Here are some rows, each followed by its group. Groups can overlap.
[-33   4 -11  17  38  17  27 -22 -25 -21 -23 -43  10 -41   4  -4   3 -11
  30  41 -40  20 -24  -2 -25  27  -2  27 -39   6  38 -12 -34  32 -16 -22
  18 -33 -25 -24 -17  12  -7   4  11 -40   2  -7] j579
[ -6  28 -11  -5  12   0 -16 -11  -3  18 -30 -10  33   3  -7  -6  10  -2
   5  35  -3   9  31 -25  14   2 -16 -27  42 -27 -26  18  -5 -33   3 -10
 -17  22  25  -6   1 -26  14  13  19  -4 -19  34] j305
[ 44  -1   5  13  53  30  12  13 -18  -5 -46 -17  -7 -18 -44  -6  39  -3
  -8  28 -46 -21 -14  11  -5 -13   9 -10 -11   7  20  42  -8 -12  11  -4
  21  -8  14  15 -40  14  30  16 -18  11 -18 -13] j392
[ -9  25  -8 -13   3  14  -7  20  -2  25 -33 -14  11 -19 -23 -24   8  12
   0   1   2  11  47 -13  30  18 -35 -17  45  22  -9   9  11   5  16 -10
 -21  32  21 -27  48 -46  11  19  18   6 -35  17] j305
[ 53  -1  13  23  58  36  18   4  -2   8 -23 -14   0  -9 -58 -14  54 -11
  -9  24 -35 -21   1  10  -9 -16 -15 -15  -2  -2  11  46 -29  -4  16   7
  30  19  21  26 -47   5  26  29   1   2 -29 -25] j392
[  2 -20   8   3 -44   6 -19  28  10  14  38  30 -35   3   0  39  28 -42
  -3 -36  22  -5   8   6  -1  16   6  14   2  47  25   1  24  21  -8 -17
 -21  29  20  -6  26  37 -14 -17   8 -14  33 -34] j155
[-13  -9  -9  -1   4 -20 -20   6  -6 -15  -1 -17  28   9 -25  23  -5   5
   4 -13   4 -11 -14  11   9 -20  18  13  -2 -11  10 -13   8  -9 -12  16
  23   4  25 -33  11   8  -3  12 -37 -18  -2  16] j202
[-26  17  -9   2  25  13  51 -27 -16  -4 -23 -52  38 -31 -12 -12  -4   6
  20  31 -48  27   2   8 -13  32 -10  24 -34   6   6 -27 -22  48 -25  -3
   2   1 -30 -10   7   1   8  33  28 -38  -8  -3] j579
[ 41  21   0   7  38  31  25   2 -20  -1 -28 -17   7 -17 -47  -9  29 -19
  -8  22 -37 -34   2  10  -6 -10   6 -14   0  -9   1  16 -13  -4  -5 -16
  11  27   7  25 -39  26  29  22  11   2 -24   0] j392
[ 20  -8   6  34 -35  11 -10  32   4   0  17  45 -19 -16  -8  13  24 -41
   3 -28  -5   7  -9  -8  -3  27   6  26 -15  39  52  -4  20  36   3   6
  -4  16  -1  -2   4  49 -13 -14   2  -9  27 -33] j155
[ 14  -3  23   8 -40   4 -35   2   1  35  41  44 -26  -1  21   0  31 -24
  -6 -27  10  10  36  -1  11  28 -28 -13   7  17  16  25  22  14  26 -19
 -38  19  24  10  -2   2 -21 -24  18  18  16 -26] j707
[-10  -6  -7 -12 -27 -28   3 -43  24  -1  43   8  10  48  22  25 -22   7
   1  -4  27  13 -34 -14 -35 -37  16  16 -28 -22 -23 -28 -10 -36  -5 -10
  -9 -16   3   4 -10  33 -18  23 -38 -15  24   5] j516
[ 40  -6  29  31   5  50  -3 -11   3  32   7  -7 -18 -23  34 -38  19  15
   4  11 -25  -2  21  10   5  22 -69  21  -1  16  39  32 -10  46   1  -4
 -44   8 -11  10  -5 -13 -17   3  72  -4 -25 -58] j637
[ -2  12   1  12 -12  30 -15  -1 -32  10  22   9 -19 -20  -6  -8  11 -25
   2   1 -12  11  35 -11  23  15 -42  -2   6  29  24  12   7  16  11   3
 -18  35  28  15   0   1   0 -20  28   9  20  -8] j707
[ 12 -17  11  17  10  18  26   8  21  27  -9  11 -47 -14  16 -25 -30  -3
 -34 -25   9 -26  -1   0  -7  17  12  -5   3   5 -29  20  -2   7  -5   9
 -17 -42 -49  57   9   2   7 -32  19  34 -29 -19] j637
[-20 -15   5 -10  -5 -40  -8 -41   4 -32  35  18   7  42  41  13 -32  19
   6 -10  21  16 -27  10  -6 -32  37  18 -11 -36 -32  -5  -1 -42  -4 -20
   5 -53   4   1 -13  11 -19  -4 -27   6  31  32] j516
[-20  10  -7  18  16  14   9 -22 -33 -12 -10 -34  27 -27  19   2   6  10
  22  22 -31  10   6  10 -14  25 -17  16 -25  -6  34 -19 -28  27  -3 -23
   6 -29  -9 -38  -2  19   1  -7  38 -18   9   4] j579
[ 72  17  26  16  30  40   7  27  -6  12 -35  -9  -7 -13 -71 -15  64 -15
  -8  41 -36  -8 -21   4  -1 -23   2  -5 -12 -16  49  60 -11  -7  24   2
  28  13  20  10 -44   1  23  24   4  13 -30 -32] j392
[ 10  -2  13  26  11  21  27  15   1  41  -6   9 -24 -23  20  -9 -14   4
 -13  -7  15 -13  26  13  18  20  -6 -13  11  13 -11  22   2   4   5  -5
 -26  -4 -31  46   6 -18   0 -28  21  22 -31 -16] j637
[ 13   1   1  27  17 -12  -1  35   4  26 -26  10 -24 -20   1 -37 -22  10
 -21  15  -2 -38 -15 -14 -11  -9   9 -17  29   2 -16  36  -8 -26   2   8
  -3 -31 -45  41  -1 -39  17  -9  14  23 -23 -10] j637
[-10  10  14  26 -44  10 -30  -2  -8  33  17  15 -25  -5  37 -10  12 -13
  -7 -25  17   1  49 -17  27  35 -27 -14  11  25   4  13  27   0  10 -11
 -41  23  11   7   9 -11 -28 -21  24   1   9  -7] j707
[ -9  29  -7 -26 -35 -15 -30  14 -35  11 -21   2   8  11 -40  -6  20   8
  16  18  -8  19  20 -22  25   9 -33 -13  35  14  -8   2  31  -4   5   5
  -9  38  33 -26  29 -35   3   5  12 -16  -4  25] j305
[ -8   5   2 -14 -17   4 -35  23 -23  12  16   5 -21  -6  15  -3   5 -16
   0 -15 -10  17  48   3  21  15 -39 -11  11  32  11  19  23  -4  20 -22
 -10  14  30  -3   1 -19  22 -14  20  16  11 -11] j707
[-28   8  -2 -18  -2 -44 -19 -37  21 -19   5  15  29  44  19  -1 -13   5
  -4   8  18   7 -28   1 -13 -18  20  -5  -1 -33 -26  -6  -5 -36  -8 -13
  -5 -19   2  -5 -19  -5 -19   3 -34  -4  38  26] j516
[-18 -21  -6 -30  -5 -19  -8 -31  17 -17  48   3   7  40  47  21 -21  14
   0 -18  30  10 -10  10 -10 -36  27  15 -35  -5 -22 -17   0  -6  -2  -1
   2 -37 -12  -3 -14  -2 -20   7 -31  19  31  24] j516
[ -6   6   3 -14  -5 -33 -15 -39  40 -25  35  27  11  47  11  15  -9   7
 -28  -9  34  10 -26  24 -28 -20  33   8 -21 -24 -19 -12   0 -19  -1  -6
  16 -23  -6 -15 -33  32 -22   3 -36  17  32  18] j516
[-45 -14  -5   3 -13 -26 -20 -10  11 -22  45  13  13  15  42  34 -33  -8
   0 -43   7  -1  -3  11   1  -7  21  -3  -7 -18 -10  -3   2 -14  12  -2
  -8 -26   5   0  -4  -1 -19  -7 -38  20   5  37] j516
[-27   7 -25 -20 -21  18  38  -8 -43 -12 -10 -44  10 -26  11  -4   2  19
  27  15 -45  27   9  -7   2  34 -34  48 -47  40  45 -59 -11  67 -40  -2
   0  -3 -30 -10  24  22   1   7  32 -60   8 -21] j579
[-27 -29 -16   5  27 -11 -17   3 -14 -40   0 -19  28 -15   6  32 -24  11
  12 -25   2 -11 -29  29  -7   4  24  25   4 -12  -1  13  -9   5   1  14
  20  -9   5 -17  -3 -26   3   4 -23  -6 -18  22] j202
[ -4  -3   2 -10  -4 -34  15 -38  45 -29  39  20  16  45  28  23  -9  -4
  -7  -8  27  -2 -38   9 -27 -12  54  12 -38 -23 -34 -19 -16 -16 -18 -18
 -14 -34 -14  -8 -23  43 -39   9 -42  12  17  24] j516
[ -5  -6   4  14 -38  17 -36  15  15  46  27  37 -38  -6  32  -2  11 -12
   7 -32  10  11  52 -14  17  38 -37  10  38  32  26  43   2  15  33 -18
 -47  23  11  10  30 -15 -23 -24  28  15  -3 -23] j707
[  1  11  -9  -6   0 -36 -12 -22  34   0  37  25  25  45  13  17 -13   8
   2  -1  36  11 -19  -5 -16 -26  19   0 -13  -7 -33 -17  -4  -7   0 -14
 -24   0   2 -18 -18  21 -33  17 -20  10  21  16] j516
[-22 -29  -3  17  15  -7 -10  25  -9 -28 -10  -9  22   1  -6  12  -2  21
   0   1   4 -17 -41  21  -6 -15  23 -10  16 -14  21   7   4  -7 -15  12
  20  -1  24 -24  -3 -16  15   2 -25 -31 -16   2] j202
[ -9  -9 -17  -6  26  27  30   2 -33 -24   5 -51  22 -27   5  14  -3 -13
  26 -27 -38  35   3  11  -8  11   4  42 -51  21  38 -49  -2  44 -33  10
  34   0 -22 -27  13  31 -11  31  12 -51  -1  -8] j579
[-26 -23 -14   4   7 -19   6  14 -27 -47  -5 -26  18 -10  -5  25 -18  10
  -2  -8  -6   7 -25  24  -8 -26  31  10 -10 -15   6 -13 -11 -16  -8  18
  48  -4  28 -19   4 -17   8  12 -35 -37 -13  29] j202
[-20  -8  -3 -17   8 -29  -4 -43  20 -23  21  12  11  35  34  13 -27  14
  -6 -12  30  -6 -27  24 -17 -34  18  10 -20 -39 -26 -14  -6 -29   1 -12
   5 -47 -12   7   1  10 -23  -6 -14   9  22  26] j516
[  1 -10  16  23 -46   0   0  40  11  18  24  29 -39 -15 -15   5  13 -19
   7 -42   8   3  29  -9   5  14   0  18  -3  56  34  -3  39  17   2   8
  -9  22 -10  -5  36  29  -8 -23  -9   0  29 -37] j155
[-16  20   0  -6  -2  15 -24  10 -33   6 -23 -11  16 -10  -9 -21  20   9
   7   8  -7  10  29 -18  18   4 -24 -13  47 -29 -10   1  -1 -14  16  -6
   0  38  25 -18   9 -44  11  -5  27 -13  -1  30] j305
[-27  31  -7 -19 -21 -13  -5  17  -7  29 -33  -1   6 -14 -10 -23  -6  -7
  11   7  16  -1  32 -20  29  13 -16 -29  53 -10 -32   4  41 -15  10   2
  -8  21  20 -14  25 -49  29 -14   0  -9  -9  23] j305
[-11   7 -33 -24  -4  24  36  -9 -56 -15  -8 -59  11 -38 -29  -3  11 -10
  23  15 -35  29  14  -5  -6  20 -29  22 -40  39  25 -64 -11  56 -49 -10
  21  11 -22 -30   9  19  -1  11  11 -54  13 -16] j579
[ -7  -5  13  -3 -50   0 -29   4  -1  36  30  42 -25   4  25  10   7 -31
  -5 -15  15  21  39  -7  20  35 -38 -11  10  25   9  45  20  -3  31 -35
 -17   8  27   7  22 -17 -19 -23  16  27  16 -12] j707
[-22 -17  -7   3  23  -1  -7  23 -22 -13 -14 -12  20 -15  -6  -1 -19   9
  16 -16   1  -8  -7  30   0 -15  13  10   8  -1   2   5  13  -2 -15  21
  19  12  28 -19  -6 -28  17  10 -21 -14 -10  16] j202
[-21  31  -8 -23  -3   4  -9  17 -14  24 -24 -25  35 -24 -20 -38   7   9
  12  21 -14  15  22 -27  18   7 -19 -24  44 -13 -12  -7   8   4  19   4
   2  28  28 -23  35 -44  26  24  34 -17 -25  19] j305
[-19  -8  12  -3   4 -45 -21 -32  25  -2  41  19   2  45  43  24 -24   9
  -8 -21  20   7 -32  15 -14 -26  19  12 -22 -36 -29  10 -22 -26  -8  -9
  -7 -37  -8  -7 -11  -1 -37  -7 -29  12  25  14] j516
[ 12   7  25   5  20  10   3   1  12  27  -9   5  -7 -15  -1 -26  -4  17
   2  21   5  -4  12  -7  12  27 -23 -24  42  -2 -28  15  12  -5  14  14
 -34   0 -29  22  31 -28  13 -23  32   8 -32  -7] j637
[-31 -20 -13  17   8 -29  -3  24 -21 -43   4 -12  24  -1 -13  37 -11  -1
   8  -7  -7   6 -41  31   0 -16  33   5 -12   0  10   2   9 -16 -12  19
  40 -19   9 -29   5   2  13   5 -34 -40  15  30] j202
[ 34   1   9   4  45  17   9  11 -19   0 -36 -37  -7 -10 -50 -13  27  -9
 -17  14 -27 -14 -20  -1   2 -20  -4 -20  -2 -14 -10  23   0 -11  -3  -9
  44  14   6  21 -57  10  23   7  16  30 -28  -5] j392
[ -4   6  -5 -21   0 -21   1 -28  21 -12  21  -3  24  24   4  17 -14   6
  -5   1  21   0 -28  -5 -30 -34  32   3 -15 -35 -16 -30   1 -14 -11  17
  -2  -4  -4  -5  -3  23 -16  22 -27   7  27  20] j516
[-25 -14  -1  -7  13 -21 -12  12 -24 -16   5  -7  11  -8  -2  14 -26  13
  10 -21  12   1 -19   3   5 -19  16  17   8  -6   1  -7   4 -17 -15  11
  22   0  18 -44   2 -20   7  12 -28 -26  -5  38] j202
[-12  28 -12 -31  14  10 -10   2 -20   6 -25 -14  15 -14 -38 -17  14  18
   2  17  -3   5  29 -25  10   0 -24 -33  49  -3 -20  -2  14 -28  21  -3
   6  34  13 -29   4 -39  17   5   5  -9 -10  39] j305
[ -7 -16  -8 -27  -9 -30 -20 -28  23  -8  23  25   4  38  22   2 -12   6
 -12   4  28   0 -25  17 -21 -26  30  -3 -22 -30 -30 -21  -8 -25  -7 -15
  -7 -38 -10   2 -35  28 -29   6 -43   7  42  15] j516
[-16 -28 -15   8  12 -19  -1  11 -19 -41  -6  -5  17   4   3  37 -35  -2
  26 -37  -5  -6 -33   9  11 -33  39  22 -10 -22  13 -21  13 -10 -29  25
  37  -2  31  -3 -17   0  18   4 -24 -20   5  24] j202
[-20  20 -18 -12  -5  19  35 -17 -47 -13  -7 -50  32 -23 -13   6  18   4
  30  27 -44  32   2  -9  -2  21 -23  30 -19  36  31 -44 -12  57 -36 -15
   7  19 -18 -43  40  24   4  21  31 -56   6 -10] j579
[-32   3  -3 -20 -16 -44 -33 -33  10 -17  17  13  20  43  28  25 -11  13
   1   4  36  21 -16   3  -7 -17  11  -2  -3 -31 -27 -16  -2 -25   9 -20
  -8 -23  12 -24  -9 -10  -7   6 -43  12  31  36] j516
[-23 -20 -17   1  17 -29  11  19  -2 -41   7 -15  26   1  -5  15  -6   6
  22  -5  -8 -22 -34   9  -5 -32  36  17 -13  -7   5 -13   0 -20 -23  10
  42 -15  15 -26   0   1   4  18 -32 -33   3  12] j202
[  4  13   7 -10   5  37 -22  19 -60 -11  -7  -4 -17  -9  -4  19 -13  -4
   6  -6 -11  -3  33  -1  33   4 -43 -23  22   5  10 -12  33   2 -16   9
  -6  65  42  12  -4   4  32 -15  20  -5   5  17] j707
[ -6  -8   4  -2 -19 -34  -7 -19  37  -9  38  31   1  38  37  16 -20   0
 -10 -13  32   1 -31  24 -20 -20  17  -1 -23 -17 -24 -24 -10 -16 -22 -13
   8 -28  -5  -2  -9  24 -25  -3 -13  14  55  23] j516
[-16  12  -8  10  16  12  25 -25  -5 -21 -20 -32  34 -29   4 -12  12   5
  10  34 -52  25  -9  -2  -1   6  10  19 -19  -3  16  -2 -26  24  -4  -2
  14 -29 -33 -35  -1  -6 -12  28   6 -26 -14  -1] j579
[ -2  39  -3 -12   6   5 -38  -8 -17  16 -29  -1  32   0   2 -35  24  14
   8  16  -4   9  35  -8  32  11 -43 -11  41 -13 -20  23  -6 -15  23 -15
 -25  44  21 -15   7 -36  17   2  22   9 -20  32] j305
[ -2 -17 -14  15 -63  -3  -4  50  -9   1  37  47 -45  -3  -9  27   0 -41
   3 -33  15   2  11   6  11  21  -2   8  -9  44  24  -6  29  15   1   0
  -3  20  11   0   5  37  -6 -16 -17  -1  24 -41] j155
[-16 -22  -3   9  20 -16   0  12 -17 -18 -14 -12  20  -9 -11  -6 -12   5
  -1 -11   5 -23 -14  14   5 -18  20  -3   7 -12   5  11  12 -16  -3  26
  46  -8  12 -10   9 -11  21   8 -27 -13 -27  21] j202
[-31  28 -30 -17 -23   1  32 -18 -44 -19   3 -44  35 -18  -9   2  20   3
  28  19 -37  46  17 -24   9  17 -22  23 -36  22  32 -64 -24  52 -31  -6
   7  21 -26 -54  24  23  -9  25  30 -58  10 -11] j579
[ 21 -11  19  11  11  33  33  30  15  17  -5   9 -41 -34  -2 -12  -5   3
  -5 -13  11 -25   6   0   0  22 -22  -7  10  14   8  30  -2   0   1  11
 -29 -15 -55  47  29  -7 -11  -9  35  16 -18 -23] j637
[ 13   9  -2  11   9  26  -8  -8  25  39 -16   3 -25  -9  -6 -27  -4  18
 -17  23  -2 -29   6 -11   8   1 -17 -26  27  -7   5   5   3   0   2   3
 -20   4 -13  15  12 -38  -1 -14  19  28 -28 -24] j637
[ 63  20  18  15  37  39  18   5 -25  -8 -28 -12  -9 -11 -31 -13  38 -10
 -18  28 -27 -31  -1  12 -22 -32  -4  -5 -13  -2  25  24 -17 -13  20  -5
  23   9  25  29 -50  17  29   9   4  21 -15 -24] j392
[ -8  -1  -7 -22  -2 -45  -9 -39  28  -5  28  31 -15  51  18   9 -13  27
  -5  10  14   1 -45  -2 -23 -32  31  -6 -16 -47 -22 -20   6 -17  -6 -11
   2 -25 -13  -1 -26  10 -10   3 -35   6  40  15] j516
Which 5 groups are nearest to each row below, nearest first, going by the distance to the centre of the group?
[ 11 -17  -5   4 -41  19  -4  26 -13  16  21  20 -36   5 -18  10  13 -41
   6 -34  11   6  41 -12   6  12  -5  17 -21  47  31 -13  28  40   8 -13
 -23  19   2  -2  13  42  -4  -2  -5   1  18 -40] ~ j155 j707 j637 j579 j202
Which 5 groups are nearest to each row below, nearest first, going by the average distance to the group's rows?
[ 13   3   5  14 -41  -5  -4  29   9  -7  26  32 -23  -3   1  32  23 -41
  -7 -58  15  -7  29  -1   8  10   8  15 -24  45  25   1  18  15   4  -2
 -10  13  27 -14   2  35 -29  -8 -21   4  11 -26] ~ j155 j707 j202 j516 j637
Which 5 groups are nearest to each row below, nearest first, going by the distance to the group's nearest row?
[ 18  -2  10   5 -11  45  -9  14 -43   9  11   9 -29  -7  12  -4   3   3
   3 -11 -16   0  24  18  28  19 -44 -21   9  10  19   7  32  -2   4 -10
 -21  41  36  10  11  -6  25 -23  27   7  12 -18] ~ j707 j305 j637 j155 j202
[-11  17  -8 -18 -11 -19 -12  16 -28  25 -20  -5   3  -6 -34 -20  16  17
   9  27  -6  10  25 -41  25  10 -20  -9  49   1 -25   7  14  10  13   0
   3  28  12  -9  27 -32  22   3   5 -14 -19   7] ~ j305 j637 j707 j202 j392
[ 17 -19 -24  -4   6   3  15  37  50  23 -19  42 -19 -13 -27 -30 -30  -1
 -18  -7  31 -40   4  -8   3  14  14 -24  58   1 -43  12  10  -8   5  30
 -28  -2 -28  39  27 -11  15 -23   8  33 -32   1] ~ j637 j305 j202 j707 j155
[ -2   1  -6  12 -37   4 -11  33   0  17  24  29 -24  -2  10   7  21 -34
  -1 -38  11  22  33  -5   5  36  -2   7  -6  37  28 -18  31  13  -5 -13
 -22  22  12  -2  13  42  -1  -4   1   9  25 -48] ~ j155 j707 j637 j202 j305
[ -9 -21  -6   7  23  -5 -11   2  -4 -28 -21 -14  23  -6  -2  15  -4   9
   1  -7 -11  -3 -28   4  -4 -16  13  -3  -4 -11  15 -12  -9  -5 -33  38
  16   2   1 -18   3   9  15  14 -16  -9  -6  12] ~ j202 j516 j579 j392 j305
[  9 -10   7  17   9  27  17   7  11  30 -13   7  -7 -16  16 -22 -12  24
 -10   9   4 -14  21 -17  -7  38 -16 -16  18  17 -10  34 -24  20   2   3
 -24 -15 -34  32   3 -29   5 -12  34  17 -36 -26] ~ j637 j707 j305 j392 j579
[ -8   2   0 -15   5 -34  -7 -26  34 -26  26  12  24  36  34  15 -24   4
  -2   3  26   1 -22  12 -20 -12  41   4 -16 -39 -29   4 -16 -19 -28  14
 -10 -12  10   6   2  13 -12  -2 -25  13  24  38] ~ j516 j202 j305 j579 j637
[ 45  12  10  32  24  36  13   0   0  -9 -30 -21   1 -15 -34 -27  52  -3
 -11  27 -47 -20  -4   6  -7  11   5   1  -7   0  28  28 -11   4   9   5
  27  -4  12  11 -44  10  21  35  17  17 -31 -23] ~ j392 j579 j637 j202 j707
[ 20 -13   9   9  36   5  14  15  28   9 -14   4  -4  -8 -13  -5  -1  -2
 -25  -5 -11 -11  -6  10   7  -4  23 -20  10 -10 -17  49 -21 -16  21  12
  -3 -29 -20  33 -38 -13   9  -2 -11  30 -25  -2] ~ j637 j392 j202 j305 j516
[ -5  -8   1  27 -62   6  -5  34   0  17  35  34 -43  -3   5  23   5 -16
   7 -18  10  15   7  -8   7  16 -15   9 -16  39  43 -11  13  18   5  -3
  -2  22   2   6  21  42  -8 -24  10  -2  33 -34] ~ j155 j707 j637 j202 j516
[-31  20 -17  -9  25  -6  34 -30 -19 -14 -22 -56  34 -26   1  -7   4  22
  25  57 -39  18 -22  -5 -22  13   7  11 -47 -20   2 -33 -35  11 -35 -17
  40 -47 -32 -45  -8  -6  -7   6  19 -31 -12   5] ~ j579 j202 j516 j392 j305
Which 4 groups are nearest to each row below, nearest first, going by the distance to the group's nearest row?
[ 27 -15  11  13  26  19  -1  24  28  28 -28  16 -27 -19   8 -29 -23  22
 -23   0   7 -20   5  -9  11   5   0 -33  56   1  -2  40   8 -12  11   9
 -14 -18 -18  30   6 -38   6 -19  17  33 -43  -4] ~ j637 j305 j202 j707
[-13 -23 -12  17 -55   8  11  28  -5   6  32  28 -36  -5  -6  11  15 -52
   7 -36  15  17  36  -9   3  25  -2   9  -9  49  28  -5  19  23   0   8
  -8  30   8  -3  39  31  -9 -12   2  -7  25 -40] ~ j155 j707 j637 j202
[  7 -32   0  14 -49  -6   9  27  -6  13  42  31 -47  -5  -4  20  10 -36
  -5 -21  19  -7  27  10   5  35   4  -1 -20  61  40 -27  18  28 -12   5
 -16  14 -10  25  22  56 -31 -13   9  -7  29 -42] ~ j155 j707 j637 j516
[ 22   0  18  22 -18  13 -38   8 -21  18  17  30 -40  -9  22   7   3 -11
  -3  -9  -6   2  27   1  30  34 -48  -3  29  20  20  21  33   8  28 -18
 -19  33  39  12  12 -11  -4 -35  31  22  10 -26] ~ j707 j155 j637 j305
[ 47  19  17  38  22  19  20   4  19  11 -31 -12  10 -14 -43 -24  51 -20
 -14  19 -25 -20 -11  15 -13  -2   2   3  -3  -1  14  32 -20   4   2  -2
  26  -8   2  20 -29  14  -3  18   1   4 -23 -33] ~ j392 j637 j579 j202
[ -9 -18  -9  10 -45  12   8  24   8  -1  17  41 -31  -8   4  21  36 -48
 -10 -44  14   3  17   2  -8  25   3  21 -17  26  38  -9   0  19 -16   6
   1  10   1 -16  30  54 -16  -7  -4   0  30 -34] ~ j155 j707 j202 j637
[  2 -12 -14  15 -47  -4   1  37  12  14  12  24 -15 -15  -6   9  19 -35
 -10 -20  11  11   5 -24  -2  30   5  11  -5  57  26  -9  13  25  11   2
   8   8   3  -4  29  38  -4 -17  -4 -31  20 -36] ~ j155 j707 j202 j637
[-16  27 -26 -37 -20 -10  29 -34  -9  -3  -9 -45  52 -17 -35 -13  36  12
  22  41 -25  67  39 -32   4  18 -26  49 -23  25  21 -46  -8  62  -8 -20
  11  30 -26 -48  53  -3 -12  38  16 -61 -14 -17] ~ j579 j305 j202 j707
[  5  30  -1 -26  12  14 -29  -6 -12   9 -22 -19  33   1 -13 -12  12  20
   3  30  -4  18  41 -29  33  -8 -26 -20  32 -28 -15  11  11   2  25 -13
  -5  26  23   2   8 -45  -1  21  15  -8 -13   4] ~ j305 j637 j707 j202
[ -7 -24  -5   4  19   3 -18  10 -16 -25 -10  -5  31  -1   0  23 -11 -17
   8 -24   7   0 -23  17 -13  -9  19   3  -5  -2  10 -31   2   3 -20  20
  15   8  16 -23   9   0   4   0  -3 -23 -19  19] ~ j202 j516 j579 j305
[ 13 -21   5   0 -51   1 -22  11  -9   0  42  25 -28   5  -2  36   9 -47
   2 -33  14   1  37  -5   6  14  -6  10 -24  45  37  -3  35  21   8 -14
   0  21   7  -3  -6  37  -9  -2  -1  -5  24 -33] ~ j155 j707 j202 j516
[ 11 -32   0  15 -57   0  13  17  -4  13  34  23 -32 -14  11  14   9 -20
  -7 -43  -8  -1  10   4   1  28  -8  26 -35  43  38   2   9  24  20   0
  -5   3  -6  -6   2  33 -20  -8  -8   7  38 -35] ~ j155 j707 j637 j516
Which 4 groups are nearest to each row below, nearest first, going by the distance to the centre of the group?
[-13   1   2  -1  17 -13 -18  -6 -18 -32  -1   2  28  11   0  16 -30  -1
  -5 -14   6 -25 -29  29  19 -31  11  20   8 -35   0  -8   2 -39  -6   5
  27  -2  17  -3 -12 -19  18   0 -17 -19   5  32] ~ j202 j516 j305 j392
[  9 -12  -3  13  24   1  -5   3   2  -7   0 -16  15   3   8  28 -23  12
   3  -9  15 -12 -26  17  -4 -10  20  11  -1 -19   2 -20 -12 -16 -13  13
  13  -8   9   8 -14   9   5 -13 -24 -18  -1   4] ~ j202 j516 j637 j392
Which 4 groups are nearest to each row below, nearest first, going by the average distance to the group's rows?
[ 15  -7   5  -2   9   2  33  37  30  25 -13   7 -35  -9 -21 -35 -38  29
 -22  11  30 -30  -7 -29   1  11   1 -34  30  12 -31  12   2   1 -16  19
 -25 -17 -61  52  19  -9  21 -25  16  19 -25  -2] ~ j637 j305 j707 j392
[-26 -24  -9   5  18   1  -3  10 -13 -24  -8  -8  11  -6  27  17 -38  -3
   2 -19   0  -9 -19  33  -3   0  13  11   5 -22  -4 -15   3   3   5  11
  28  -8   9  -5   3 -16   3  -2 -18  -3 -17  18] ~ j202 j516 j305 j637
